128 stands for zero in the data rows.
Here are some points:
[136 161 132 143 134 151 138 107 143 156 119 123 199 108 159 140 198 151
 179  81 184 147  88  60 113  89 165 133 115 156  39 151]
[121 129 149 150 109  81 143 155 120 178 170 143 137 140 132  99 176 141
 168 151 145 150  99  85  83 117 169 156  97 154  91 123]
[160 120 146 154 172 113 115 169 133 255 206 114 134 103 155 125 209 138
 178 129 158 158 141  87 103 151 133 136  61  77  98  98]
[ 56 129 128 100 130 121 127 117 117  54 117 122 155 137  84 113  57 144
 102 141 107  99 105 232 144 137 141 129 176 122 155 131]
[187  89 108 203 122 141  93 191 152 118 130 112  77 117 160 178 101  67
 206  98  81 202  80  93 137 114  95 138 132 122  99  81]
[149 117 177 155 133 136 132 161  97 138 137 156  93 135 127 153 115 107
 157 101  72 170 118  84 137 130 116 127 156 128 128  95]
[101 132 131 134 120 133 145 109 111 133 110 119 114 172 110 129 115 102
 114 105 164 109 135 147 101  82 133  92 150 120 124 131]
[189 169 162 117 187  94  96 151 172 255 255 101 212  78 154  89 255 111
 152 178 232 147 131  94  64 156 192 127  40 127  93 155]
[ 99 109 165 107  44 120 212  74 162 105  44 151 154  83 122 141  80 129
  94 182 125 150 174  88 127 105 126  78 224 106 163 148]
[ 56 138  93 112 146 142 132  78 136  73 132 128 159 158  86 176  73 144
  53 128 120  59 180 234 156 144 189 137 186 127 186 179]
[ 90 130 119  98  94 134 167  97 109  66  55 153 144 136 100 145  51 136
 101 150 120  75 172 134 142 119 126  72 205 111 188 122]
[148 111 133 136 164  71 117 173 121 217 255 116 146 160 176  66 241 151
 164 148 140 104 140  77  91 190 152 189  33 123  79  88]
[ 82 131 169  79 182 125 152 103  92 118  89 156 185 166 100  97 111 149
  93 143 117  81 165 198 126 101 109 124 139 127 164 145]
[183  95 109 167 136 140 123 181 179 157 139 168 100 108 167 125 145 109
 155 117 134 155  72 100 150 115 107 104 116 135 108 136]
[ 83 132  93 112 148 172 133  81 131  51  81 108 139 138 109 135  59 130
 112 145  83  89 163 206 152 151  96 129 164  53 191 113]
[156 169 130 123 117 122 109 106 108 165 182 113 174 121 132  94 147 164
 157 150 160 146 113 110 124 118 138  99  91 170  90 113]
[ 96 115 170  76  23 140 232  59 130 127  41 207 117  91 111 176 151 129
  64 136 114  99 196 125 148 120 114 105 229  82 196 135]
[136 121 120 151 138  81 140 154 150 211 195 145 164 104 162 150 194 137
 154 123 184 159 137 115  92 151 212 168  80 123  80 166]
[131 141 139 150 170 144 105 128 105  94 130  76 123 153  95  88 122 120
 136 126 155 124 111 115 122 122 115 113 134 111 138 110]
[149 134 161 106 178 111  98 160 136 252 182 121 161  91 134 123 209 124
 162 170 156 128 146 114 109 151 136 149  44 110  89 147]
[147 146 100 120 158 115 109 140 145 181 165  92 127 132 152 137 204 157
 189 143 151 141  84  94  79 143 145 149  87 120  81 144]
[ 74  89 109 106 117 141 149 108 128  95 124 118 167 134 102 109  74 135
 113 178  92  91 155 122 193 131 120 107 145 101 184 142]
[121 130 135 148 143 132 157 151 112 119  92 127 137 135 131 132 189 112
 149 119 139 164  98 150 155  81 118 103 130 145  36 121]
[116 160 152  94  93 151 137  70 132 120  56 156 160 122  87 154  95 156
  75  94 109 102 124 201 145  93 133 121 168 123 105 143]
[106 126 122 133 125 136 116 131 102  71 100 137 159 109 108 139  93 103
 111 159 155  83  95 105 139 101  92 104 193 122 184 138]
[228 120 105 160 104 155 159 172 169 181 109 148  49  86 159 142 141  92
 118  62  97 188  91  71 162 127 126 173 120 134 110 109]
[ 91  88 143 107  94  91 163 128  96  57 109 138 125 157  88 113  74 155
 115 150  85  76 115 130 115 118 126 144 150 165 184 123]
[ 93 143 124 117 137 167 134  98 129  56 117 123 149 145  74 152  54 150
 123 142 130  62 138 146 149  93 111 118 182 107 169 155]
[175 125 113 141 131 124 156 191 166 177 118 115 114 125 150 152 129 125
 137 113 153 204  55  82 119  93 104 153 111 126  93 111]
[ 52 109 130  74 120 165 154 123  64 114 126 159 133 152  65 135 125 122
 113 141  96 138  90 145 159 132 128  90 104 167 148 121]
[141 131 127 137 161 123 123 160 132 211 145 138 157 116 131 137 177 136
 170 133 171 160 128 120 140 140 109 137 117  76  99 117]
[195 134 138 162 109 135 136 155 108 184 104 143  92 103 148 147 130 101
 177  98 164 188  83  75 130  88 103 116 119 131  84 127]
[164 156 120 171 191 130  72 164 133 255 217 107 120 115 182 143 175 120
 152 109 159 167 144 147  28 171 121 118  57  86 102 130]
[128 169 115 160 121  75 136 133 131 163 201 127 130 133 146 124 192 137
 153 124 147 125 132  65  87 124 136 130  89 127  94 121]
[ 75 107 127  83 172 147 141  71  83  67 137 137 185 172 104 105  57 126
  84 141  83  23 198 193 156 139 153  92 165 149 196 118]
[ 68 152  93 111 132 148 154  83 134  54  63 107 145 132  83 138  88 131
 117 146 141  62 126 151 122 132 106  96 174 104 149 122]
[125 162 140 115 143 105 148 118 106 180 169 119 205 113 167 116 183 157
 162 179 185 150 128  72 139 112 153  90 115 119  98 129]
[156 109 108 128  53 141 157  85 147  93  98 114 125 117 123 118  97 126
  77 169 131  96 153 128 133 125 114 132 185 115 157 124]
[ 96 144 172 110 148 137 188 119 107 103 120 142 146 138 107 115 107 154
 106 122  94  92 171 155 151 136 153 130 164 137 174 127]
[ 89 156 148 100 122 142 169  90 130  99  57 170 136 139  89 139 103 143
  81 142 124 118 138 173 151 109 143 129 188 169 149 138]
[217 150  86 182  76 104 120 190 133 171 120 101  49  88 174 134 146  87
 191 135 171 221  81  71 104 106 119 132 100 104  41 117]
[193 126  95 184 130 123 135 151 166 145 154 141  48 119 158 121 153 113
 148  62 132 199  88  83 156 116 119 137 108 111  91 147]
[ 65 109 141  98 151 147 139  97  99  69 105 144 125 174 115 120  96 149
  83 134 138 105 159 161 121 137 112 128 151 135 172 115]
[165 143 116 152 181  94 105 192 112 194 217 117 151 142 164 104 219 161
 212 139 158 191 124  46  65 139 169 136  32 120  98  87]
[201 123  89 149 144 144 138 171 127 133  73 149  76  76 165 127 184  95
 183  76 113 213  62  58 170 109 121 142 128 140  45 125]
[ 95 140 115 118 106 151 140 120 142  92 118 136 139 137 121 151 115 134
 115 135  89 110 101 149 139 150 106 138 172 130 171 163]
[175 131 113 142 133 128  94 166 134 122  85 119  83 108 141 149 126 108
 154  82  84 177 150  66 140 155  90 113 125 119 116 118]
[198 159 108 176  86 122  87 141 147 168 157 118  68 115 171 143 207 122
 188  98 141 217  46  76 103 127 114 156  97 139  53 111]
[138 157 122 139 169 194 136  96 165  54 105 137 103 165 117 152  86 117
  67 132 104  75 112 156 157 131 124 128 174 139 158 112]
[116 101 174  86 197 120 191 121 112  83 127 142 132 130 133 105  96 114
  64 129 180 106 130 127 208 102  90  68 124 138 157 171]
[131 151 149 152 152  62 106 198 107 223 250 126 131 153 171 104 210 156
 203 139 155 119 185  79  87 167 180 163  85 129 121 106]
[ 52 135 161  81  98 168 167  97 112  88  87 156 161 153  71 144 119 162
  73 123 121  83 157 205 157 104 142 126 173 154 153 141]
[222 132  97 172  81 134 136 141 172 156  86 144  80  67 170 189 156  92
 145 135 191 224  63  91 146  81 113 130 144 132  55 158]
[ 52 100 143 106 174 136 172  92  90  81 113 144 197 173 100 135 112 125
  76 134 128 122 153 141 196 109 145  95 162 151 183 101]
[ 58 135 146  98 125 136 173 123  86  90  89 143 132 121  86 137  90 146
 103 120 117 107 152 171 174 113 153 123 167 140 157 106]
[109 166 137  81 124 129 125 130 123 115 131 116 105 160  97 115 120 154
 114 136 131  96 115 150  97 147 111 153 107 121 156 121]
[175 139 137 124 120  89 119 184 148 230 210 116 129 127 154  76 226 143
 167 134 138 172 118  62  68 158 213 181 102 129 104 126]
[ 75  91 129  84 126 126 102 122 126 100 111 130 113 135  86 116  70 125
  67 127  77 107 165 173 113 167 117 141 150  98 191 124]
[ 61 145 100  65 144 117 127 101 124  86 137 134 154 129  90 159  87 149
  77 155 125  63 157 142 136 147 130 123 146 129 158 138]
[108 134 117 140 118 140 115 113 159 102  70 148 120 126 110 179  84 130
  67 140  82 119 150 150 145 158  89 148 154 121 144 162]
[167 139 149  99  82 117 182 122 150 184 130 171 116 110 168 150 197 133
 129 138 155 151 147  47 117 121 152 134 119 107 123 139]
[ 85 136 142 126 139 150 137 103 122 110 115 115 180 175  95 120 123 124
  74 131 138  50 189 173 127 137 161 130 162 114 168 113]
[ 70  98 115  88 132 144 137 108 123 103 117  99 160 153 123 122  55 156
  81 156 112  82 143 175  99 133 127 128 121 117 167 111]
[228 104  97 179 120 113 108 176 167 184 161 114  66 112 169 134 145 105
 212 133 128 205  54  82 146 103 116 124  79 122  40 118]
[ 67 116 170 127 182 146 152  80 116  75 117 146 110 127  95 164 126 173
  96 118 137  55 181 150 145  99 101 145 131 109 164 117]
[135 109 121 140 120 160  80  75 134  72 157 106 131 131 139  81 109 107
 131 136 142 119  97 124 146 151  87 114 108 149 154 138]
[ 92 114 100 123  92 129 149 105 120  42  52 131 140 135  87 152  96 152
 113 145  99 104 112 166 130 149 142 113 151 137 122 144]
[ 99 148 113 125 123 164 105  76 103  40  60 112 138 124 101 122  77 155
 132 120 120  76 115 160 114 114  95 106 190 146 167  95]
24 more points follow, each with its number after it:
[165 110  76 164 126 180 149 158 135  80 100 132  82 120 140 150 114 127
 170  96  64 165  85  94 144 118  73 101 147  76 132  46] 0
[206 152 145 166 163  54 150 179 140 255 255 140 166 142 181  84 232 147
 181 171 198 167 140  26  71  93 182 106  38 132  91 110] 1
[165 119 121 163 148 139  59 144 110 147 128 117  70 100 113 141 144 142
 175  61  94 188 101 123 133 136  66 141 102 121  89  95] 2
[150 109 127 115 244  64 121 149 136 255 212  72 181 101 122  93 255 124
 167 165 191 121 117  56  87 151 196  94  17 100 110 189] 3
[252 163  86 187  50 127  78 144 159 142 107 103  86  97 195 184 146 110
 192  92 144 235  18 109  98  64  86 161 124 149  47 156] 4
[153 135 134 128 205  75 123 169 132 255 223 106 160  86 163 103 212 127
 158 164 190 156 139  75  76 183 146 114  61 100 123 109] 5
[124 141 115 103  98 151 130 118 157 134  94 142 144  88  92 119  80 119
  71 113 112 176 132 147 181 129 164 126 164 142 128 164] 6
[134 104 152 165 195  74 119 183 120 211 235 128 157 174 169  96 190 152
 164 148 110 140 151 135  62 172 203 158  56  98 136 113] 7
[174 135 101 148  81 138  86 112 127 118 129 137 119 126 115 137 110 133
 174 116 147 129 116 135 125 124 121 136 146 130 125 111] 8
[ 86 116 113 117 106 152 149  93 142  67  78 133 150 141 140 145 130 129
 105 146 130  96 150 156 171 133 125 117 139 112 119 104] 9
[ 46 119 151  97 139 133 140  86 132  22 125 128 145 176 104 116  61 134
  98 131 100 101 137 115 164 112 150 114 185 175 159 130] 10
[104 113 114 121 121 104 121 102 137  93  97 125  81 161  89 118  55 141
 118  74  91 134 113 189 178 137 126 124 143 123 169 120] 11
[ 60 151 135 100 120 144 122 113  85  87 137 125 132 158 107 162 109 142
 101 134 120 107 162 142 139 116 126 139 137 138 161  85] 12
[156 127 117 156 200  96  79 218 127 170 199 110 162 153 157 152 217 154
 196 123 119 139 137  98  42 141 200 175  50  87 129 144] 13
[ 89  74 104 146 161 144 120 132 129  40  99 139 104 183  97  97  68 131
 140 149  86  97 121 174 116 151 160 164 132 149 176 147] 14
[116 126 117 128 103 137 133 128 129  88  93 141  76 128 114 117  86 120
 139 114  98 107 102 144 138 143 125 148 204 140 108 106] 15
[ 77 126 157  95 146 153 169 117 127  89  85 132 161 149  52 133  72 131
 107 144 142  77 162 162 166 123  98  84 174 102 198 106] 16
[ 76 124 117  81 129 142 100 130 156 105 100  76 125 141  93 145  59 122
  95 140 110 100 156 174 126 192  72 141 136 122 150 132] 17
[173 123 154 150  93 151 120 156 137 158 121 122  84 116 192 154 155 104
 177  99 121 179  81  92 111 113 102 123 116 123  87 112] 18
[ 82 129 107 117 128 153 118 121 110  26 114 105 150 158 111 105  66 142
 122 121 129 122  82 152 147 114 103 143 104 127 124 142] 19
[ 78 103 115 138 144 159 170  91  75  18 123 118 169 166  79 139  36  96
  91 148 115  73 118 158 155 111 112  94 186 157 198 122] 20
[165 142  84 168 116 138  60 145 205 154 118 127 109  83 173 158 117 119
 135 109 129 171  88 153 128 129 124 126 123 106  70 162] 21
[117 122 133 131 141 133 103 114 107 117 112 122 145 149 111  98  73 119
 121 122 130 132 145 115 130 106 145 100 135 107 149 113] 22
[165 135 160 151 198  76 103 176 104 206 229  93 186 135 174  92 199 121
 193 172 198 141 153  72  92 151 159 134  38 131  91 111] 23
Which of these numbered points is nearest to each point below, looking only along the 7 directions in which the first points spread most? Its number follows each.
[184 150 144 156 143 112 155 123 133 217 198 149 155  82 139  72 182 107
 107 100 174 150 147  77 112 151 142 113 116 133 140 120] > 5
[120  88  85  79 107 162 137 126 116  22  79 152  90 153 109 142  55 107
 107 117  94 130 127 188 182 117 112 123 174 129 176 128] > 11
[156 111 118 139 125 174 131 128 122 122  96 146 101 111 126 117 110 108
 126  99  92 169 110 103 164  80 104 111 111 157 109 116] > 0
[119 123 149  80 137 167 140  99 112 103  68  98 122 118  98 122  72 148
 101 119 116 131 165 127 137 111  97 130 177 131 130 133] > 9
[155 125 155 139 173  77 120 195 161 167 255 106 147 155 163  99 213 122
 155 147 145  97 159  79  51 170 215 163  59 132 141  95] > 7
[182 122 190 144 129  76 177 160 119 244 242 127 199  89 195  70 255 147
 161 175 202 155 134   1  75 129 181 102  67 146 108 137] > 1
[181 135  79 173 164 126 112 149 143 184 146  91  61 124 179 181 132 127
 156  75 105 215  71  94 114 114  93 147 101 115  64 107] > 2
[118 133  98 141 170  88  74 191 161 163 189 102 131 174 149 135 190 142
 157 101 127 173 100  88  58 128 206 134  33 138  92 117] > 13
[111 112 178  70   5 150 230  80 119 147  14 202 120  71  90 176 129 122
  53 162 130 102 231 134 151  79 115  97 228  90 186 152] > 6
[201 101 127 146  96 146 163 189 132 139 132 144  60 100 132 118 188  87
 136  78 146 197  72  63 159  84  75 162 134  97  75 151] > 18
[194 123 106 159 116 128 104 164 146 128 119 171  54 115 170 174 192 110
 155 135 173 138  58  81  89 100  80 149  98 133  91  94] > 18
[247 131  78 184  81 129 161 139 179  92 100 115  60  39 202 181 131 106
 168  69 160 240   0  46 133  87 103 152 144 157  51 116] > 4
[ 63  92 160 111 106 151 140 123  93  60 129 155 112 144 109  98 122 139
  70 134 138  78 116 130 162 110 106  89 169 175 177 153] > 10
[203 154 159 110 187  68 161 170 128 255 213 137 185  72 207  98 255 111
 140 179 241 116 174  32 102  90 148  97  60  99  97 171] > 3
[209 107 121 186  79 117 112 135 142 110 134 148  21 114 136 130 131 142
 167 101  84 195  80  80 138 123  46 136 151 169 147 108] > 0
[152 135 109 173 123 174 138  96 146 138 140  95  97  89 135 161 103 140
 130 124 113 119  94 124 169 105 131 119 139 127 134  95] > 8
[165 148 108 116 149  72 135 143 132 219 165 144 141  81 157 127 216 116
 125 152 210 152 115  80 109 126 187 116  83 100 101 149] > 5
[107 131  94 158 100 153 112 102 107  33 115  97 158 130  74  97  53 102
  90 139 121 119 104 142 131 128  95  97 129 128 185 139] > 19
[223 130  91 148  92 126  67 117 180 131 119  94 126  79 196 147 108 128
 165  96 156 168  65 139 142 101 121 119 165 110 108 172] > 21
[113 121 139 131 138  38 121 166 116 164 234 133 168 168 173  63 178 128
 181 187 152 165 149  95  59 161 179 128  56  94 150 106] > 7
[182 114 143 142  96 179 148 129  86 152  74 134  64  86 145 147 171  85
 158  86 133 206 104  91 161  78  92 116 140 126  39 111] > 18
[ 97 106 139  98 101 122 124 143 116  66  96 141 127 144 107 124  67 111
  92 139 153 148 140 153 169 122  97 139 168 116 168 155] > 9
[197 161 121 158 201 100  93 144 145 255 255 115 181  82 206  84 255 128
 211 181 212 164 122   0  74 142 175  97  15 136  75 121] > 1
[131 109 134 169 177  54 123 148 130 194 255 121 166 165 152  92 177 117
 195 146 169 126 192  41  76 180 166 148  65 106 148  89] > 7
[ 91  95 114  86 111 133 140  89 132  69 130 110 140 162 158 138  73 167
  83 128  89 103 155 202 126 159  99 164 156  79 201 119] > 17
[170 137 156 121 148  53  51 185 154 185 217  96 107 159 195  80 255 153
 214 126 169 120 147  75  13 173 148 176  39 135  69  81] > 13
[224 140 150 120 146 148 152 142 183 187 101 180 144 115 128 141 184 116
 149  68 150 190  77  64 159  72 175 118 111 176  39 136] > 18
[ 96 126  93  85 159 112  92 138 144 103  94 113 164 136 114 158  56 159
  58 131 129  76 175 198 143 164 151 167 169  92 166 140] > 17
[227  90 139 153 103  92 126 168 151 165 128 148  81  77 136 171 135  72
 145 140 115 226 121  87 109 138 138 110 175  91  99 129] > 18
[133  99 133 111 102 131 133 133 100  56 160 130 149 181 113 122  45 143
 137 122 127 134 140 116 152 103 143 165 161 199  96 125] > 19
[ 68  88 118 114 136 149 122  92 131 119 158 126 139 142 138 163  51 121
  67 122  75 105 169 162 154 169 143 101 180  78 170 148] > 17
[ 99 153 138  93  48 147 167  82 121  77  72 147  78 125  69 128  47 105
 107  86  43  90 140 238 173 127 142 132 107 161 133 120] > 11
[197 164 150 157 173  43 113 163 101 219 238 136 231 146 173  14 236 118
 188 168 172 168 118  28 108  94 153 101  50 141  47 121] > 1
[178 181 136 170 219  83 126 153 136 255 255 112 182  83 207  85 255 107
 170 146 212 186 124  12  85 153 155 122  22 146  67 112] > 1
[133 162 162 110 148 120 130 124 107 227 169 117 158  87 148 122 188 137
 144 150 157 142 144  79 119 106 143  94 117 126  79 109] > 5
[ 83 124 120 116  97 145 140  99 110  44 100 120 115 175  91 101  91 162
 113 146  79 104 143 187 144 124  85 145 161 142 167  92] > 14
[156 132 143 174 176  53 131 160 130 227 183 119 189 111 166  62 248  80
 174 179 221 202  95   7  93 131 106  97  55 142  88 131] > 1
[160 185 147 163 189  86 107 166 187 236 203 113 205  95 168 138 255 130
 156 197 205 119 128  81  62 132 183 137  32 154  67 152] > 3
[ 84 149 122 114 153 159  90  81  77  81  98 107 142 130  99 115  85 135
 106 147 127  74 130 158 149 113  77  91 115 149 153 100] > 19
[214 126  81 151  96 150  97 171 154 126  55  89  88  60 145 164  84  92
 153 144 171 224  67 126 174 117  72 107 186 111  93 167] > 21
[ 39 126 113 101 129 154 100 108  94  62  96 103 131 194  90 124  49 164
  97 144  93  58 132 199 145 131 139 123 163  95 175 119] > 14
[186 164 149 150 216  73  92 136 128 255 255 122 216 138 172  66 255 140
 182 164 228 193 129   0  78 118 224 110   0 101  55  99] > 1
[ 97 165 138 105  81 102 125 110 102  73 144 146 155 191  89 113 134 177
 137 140 105  57 188 105 101 135  87 135 117 153 148 135] > 12
[ 72 120 149 101 173 133 122 100 114  97 116 140 184 146 104 121  70 145
  63 152 125  99 163 157 144 135 126 107 187  93 185 145] > 16
[ 75 116 104 108 148 162 149  92 110  78 136 122 141 153  91 134  45 115
  82 120 120  71 197 162 122 124 129 112 190 137 206 129] > 16
Here are 24 other points, each followed by its number:
[ 58 118 140  38 122 136 154  71 166  63  48 194 215 148  60 120  62 164
  19 157  96  49 203 175 150 141 133 127 164 124 201 176] 0
[118 113 129 132 111 144 134  77  79  84  87 101  84 128 120  82  96 139
 137  84 105  94 115 143 126 169 140 129 142 170 138 103] 1
[169 143 129 121 166  78 139 191 165 215 213 115 128 100 177 123 209 137
 119 143 174 183 137  88  84 141 169 163  62 107  87  96] 2
[ 82 110 110 118  85 111 132  98 110  60 100 154 161 159 141 133  44 133
  95 156 118  98 118 157 112 108 142 123 128 164 152 124] 3
[177 162 123 131  75 135  63 147 162 149 109  99  81  95 146 151 122 150
 184 107 114 167 130 106 101 133 144 136 120 128  92 111] 4
[ 98 160 124  93 140 128 138  70  91 120  91 136 166 129  99 140  79 145
  68 156 124 117 168 194 148 118 142 101 198  73 160 178] 5
[108 138 116 130 135 165 115 142 116  74 125  87 118 147 126 156 138 120
 145 107  77  93 143 188 110 120 131 157 118 124  99 128] 6
[166  98 137 158  67 129 170 158 142 115 115 167  93 155 162 118 145 124
 136  96  96 194 107 108 138 116 105 118 115 167 130 111] 7
[175 136  82 213 111 163 101 175 177 111 107 112  69 117 164 122 113 127
 176  56 116 169  88 114 142 102  86 133 112 144  54 112] 8
[ 92  76 131 112 119 124 151  88 112  39 149 110 133 153 115  97  52 149
  87 114 109 125 126 133 172 156 146 135 117 139 170 117] 9
[127 117  89 158 113 166 138  82 141  47 106 100 117 120 122 129 101 123
  81 116  81 114 117 165 147 156 112  98 166 132 161 125] 10
[114 116 134 115  86 110 128 130 118  94  79 168 134 138  82 130 100 148
  92 123 110 124 130 185 115  98 165 165 136 151 109 110] 11
[ 70 127 162  92 109 145 116 139 138  68  95 135 144 126  92 156  71 154
  79 141 103 116 133 190 116 127 148 161 139 151 143 159] 12
[ 85 136 136 104 135 141 161  65  80  36  81 153 151 202  89 127  93 147
 122 163  98  64 135 151 128 132 149 110 183 124 196 144] 13
[117 113 132  89 111 128 129 103 117  72 110 133 141 145 103 151  69 152
  84 144  93  79 143 193 114 129 168 121 162 135 173 141] 14
[104  97 145 119 131 156 124  97  90  45 120 132 106 192 125  89 137 123
  62  87  46  73 155 157 152 143 133 128 164 161 149 120] 15
[ 91 116 120 120  94 146 146 129 145  32  57 137 127 147 119 142  72 138
 108 148  87  92 145 182 151 138 144 176 177 174 155 112] 16
[111 128 119 130 117 142 137 100 103  79 113 116 137 146 117 108 136 119
 116 132 137 117 141 113 151 112 100 124 158 118 132 124] 17
[ 80  97 157  95 110 135 154  90  67  77 124 119 141 174 103 107 101 126
  59 150  90  73 181 161 148 121 104 146 171 170 174 113] 18
[165 117 135 157 130 147 157 172 118 134  97 119  61 132 119 128 147 121
 183  93 108 185 106 145 158 120  98 101 128 154 109 103] 19
[188 118 130 123  89 165 164 143 130 170  75 155  68  57 154 164 149  79
 136 138 128 165 136  50 177  71  65 101 155 111 108 112] 20
[119 138 152 135 194 101 102 167 111 199 228  98 177 103 175 111 225 136
 173 161 153 115 151  66  70 163 157 152  41 134 111 117] 21
[ 83 131 121  91  85 163 142 110  82  47  88 118 166 116 138 143  66 146
 142 138 115 134  93 130 158 134  55  97 148 149 174 126] 22
[109 121  95 100  76 138  89  79 112  11  70 144 143 132  99 108  86 117
  87 151  84  48 159 138 130 147 107 113 170 139 145 185] 23
Which of these numbered points is nearest to each point below, looking only along the 7 directions in which the first points spread most? Its number follows each.
[108 115 153 135  69 159 135 129 101  47  93 121  70 158 126 145 110 119
 119 104  73 135  91 150 108  77  95 110 132 138 137 141] > 1
[136 107 142 143 187  88 117 163  88 175 239 139 149 139 160  72 194 140
 198 161 160 128 137  52  62 147 118 135  26 119 107  92] > 21
[152 115 131 158  93 123 143 172 145 139 113 122 106 126 161 148 139  71
 142 128 128 171 130 108 116 113 133 124  99 153 107 123] > 7
[105 102 139  93 156 152 165 122 115 105  89 183  72 145  87 160 126 105
 119  89  86 129 156 107 136 138  72  89 148 151 173  65] > 15
[115 111 132 109  96 125 144 121 130 108  97 174 119 152 117 102 101 130
 115 142 118 117 131 181 131  68 161 154 176 146 111 140] > 11
[ 44 107 147 131 202 100 109 152 174  69 104  92 168 176  99  86  16  85
 102 105 100 128 111 139 172 131 120 118 140 112 164 106] > 9
[ 87 133 102 132  74 137 159 102 121  63  88 143 135 186  93 136  54 134
 123 138  66 121 140 162 130 110 139 152 172 149 129 129] > 16
[119 122 111 116 185  99 111 154 109 172 184 123 183 144 140  96 179 144
 155 151 169 121 109  94 118 134 163 121  61 120 121 125] > 21
[ 76 111 128 107 111 134 159 128  81  60 122 156 166 153 109 115 106 145
 114 143 114  69 120 145 142 130 106  96 138 136 178 100] > 9
[ 80 142 115 114 214 131 122 146 122 139  92 118 157 144  98 113  74 145
 116 107 120 146 148 175 169 152 167 125 111 142 149 127] > 6
[ 80 121 184  79 131 130 160 125 120  93  90 159 124 115 117 118  77 124
  94 142  98 119 187 136 146 127 139 129 173 121 166 114] > 18
[182 156 141 128 109  82 136 141 189 216 163 130 121  98 169 121 205 110
 150 136 150 156 127 101 103 172 147 177  68 134  74 137] > 2
[196 106 122 153 101 156 154 127 144 192 110 131  55 118 145 145 135 128
 152  87  55 195 114  71 140 115 110 117 127  74 103 119] > 7
[128 140 121 156 162  81  91 194 125 219 255  81 117 200 161 142 250 137
 233 138 164 124 122  41  44 154 134 140   3 125 114  68] > 21
[ 60 133 120 132 117 118 117  75  93  53 124 126 116 156  87 114 108 112
 143 149 134  78 157 152  77 123 128 166 121 137 170 148] > 3
[228  91  86 161 130 133 119 153 182 174 144 153 103  88 178 173 163  81
 155 128 195 165  90  96 178 136  81 132 133  81  99 146] > 20
[ 89 124 110 137 104 110 111 100 108  47 100 137 119 123 145 140  85 129
 123 165 137 105  96 155 132 149 130 153 152 142 151 146] > 3
[224 172  78 173  99 155  91 158 175 108  84 103  64 103 154 170 113  89
 164  98 154 202  49 122 158  78 107 174 140 165  40 164] > 8
[117 143 131 179 141 179 117 104 106 137 135  99 107 143 121 116 144 155
 153  84  96  75 114 125 120 156  97 144 109 159 134  86] > 6
[105  84 128 128 117 125 147 104 137  82 104 150  99 138 120  95  52  94
  94 156 107 113 152 118 136  89 117  94 156 127 206 132] > 9
[ 99 102 121 144 131 162 116 141  94  89  84 157 103 119  64 160  16  87
  91 152 102  90 136 184 144 154 131 106 177 119 168 153] > 10
[120 138 147  72 118 110 132 108 139 132 103 199 157 118 143 117 112 135
 119 126 142 111 140 165 100 159 153 133 140 161 135 112] > 11
[106 140 129 116 103 128 134 117 122  49  69 122 110 144  96 181  24 166
  80 128  80 119 160 157 147 127 181 120 198 122 172 127] > 16
[138 110 144 152 195  75  96 201 137 233 255 119 112 165 147  87 251 158
 211 155 126 132 128  72  48 168 153 150  35 137  89 115] > 21
[ 45 129 131  82 114 128 172  79 153 103  93 187 175 157 122 189  53 173
  44 138 102  83 210 155 144 122 142 146 191  89 202 182] > 0
[ 82 128  96 121  77 151 124  68  81  39  65 133 159 114  99 141  54 126
  96 138  92  95 151 154 151 112  58 117 199 114 172 147] > 23
[195  91  84 197 141 138  93 194 150 127 132 122  62  77 165 154 157 103
 160  61 107 166  73 105 128 148  78 133 128 113  81 112] > 8
[ 76 138 148 115  99 142 149  53 130  89  87 119 179 137  78 128  60 121
  49 146 108  95 189 183 147 114 156 106 156  83 177 181] > 5
[151 147 118 129 162 126 114 169 139 149 121  76  81 101 191  89 175 112
 133 112 101 147  98 139 115  79 110  85 111 152 122 102] > 19
[170 101 137 147 149 122 135 183 158 163 135 145  44 146 155 124 144 123
 154  59 108 217  74 110 173 114 145 132 109 145 120 112] > 19
[122 134 152 127 127 117 133 146 102 150 107 118 122 144 125 131 170 167
 115 146 138  73 150 187  92 175 126 141 106 103 129 139] > 6
[175  88 137 147 151 131 185 180 152 123 148 149  70 114 150  92 143  87
 137  66 127 200  80  86 151 144 133 110 126 135  93 129] > 19
[ 49 113 124  94  94 144 148 147  87  82  74 156 136 174 102 100  57 135
 126 100  89  63 149 180 134 137 118 121 148 141 140 126] > 15
[101 112 125 104 107 149 143  98 130  53  92  93 142 132 153  95 103 110
  93 152 120  68 108 118 137 102  82  49 180 143 172 132] > 22
[174 132 156 171 201  90 127 168 119 223 230 105 155 146 181  95 255 105
 182 171 219 160 128  41  90 108 143 114  42 164  79 112] > 21
[ 85 129  90 112 117 157 112 108 107  80  79 126 120 120  69 163  86  90
  88 128 129 105 136 156 162 150  82  88 180 124 192 116] > 10
[216 125  61 124  78 137 198 148 232 146 126 141 114  81 146 137  85  79
  82 158 103 184  46  94 211 135  62 160 122 155  73  87] > 20
[122 134 140 139 164 131 159 163 104  79  91 147 134 157 120 170 100 147
 108 121 180 154 126 151 162 111 130 126 133 137 141 130] > 17
[231 117 123 191 108 149 142 156 169 152 111 146  68  59 172 172 120  95
 151  87 150 202  17  88 123  96 132 143 136 130  52 167] > 8
[168 126 146 163 151 149 127 192 127 101 120 139  69 108 114 129 163 125
 160 112 126 180 136 105 156 142 150 120 159 133 123 129] > 19
[195 133 159 170 137 141 194 186 122 229 115 155  64  84 163 128 173 101
 201  84 166 255  36  70 130  90  94 109 114 160  58  93] > 19
[120 105 136 114 167 146  93 142 115  73 105 106 136 166 127 114  97 116
 103 121 101 120 108 167 140 148 155 129 140 121 152  98] > 6
[ 72 168 109 126 137 102 130  77 165 109 121 123 146 134  80 138  39 121
  96 152 112  90 158 163 156 163 163 135 169 140 190 136] > 14
[115 155 107 114 107 122 158 106 132  69  89 140 105 113  91 119  65 112
 113 121 112  92 146 153 142 142 147 135 177 142 173 143] > 16
[105 125 125 172 163 182 122 143 109  66  62 138 146 103  94 131  29  95
 111 122  83  74 119 133 156 145 117 102 167 138 180 164] > 10
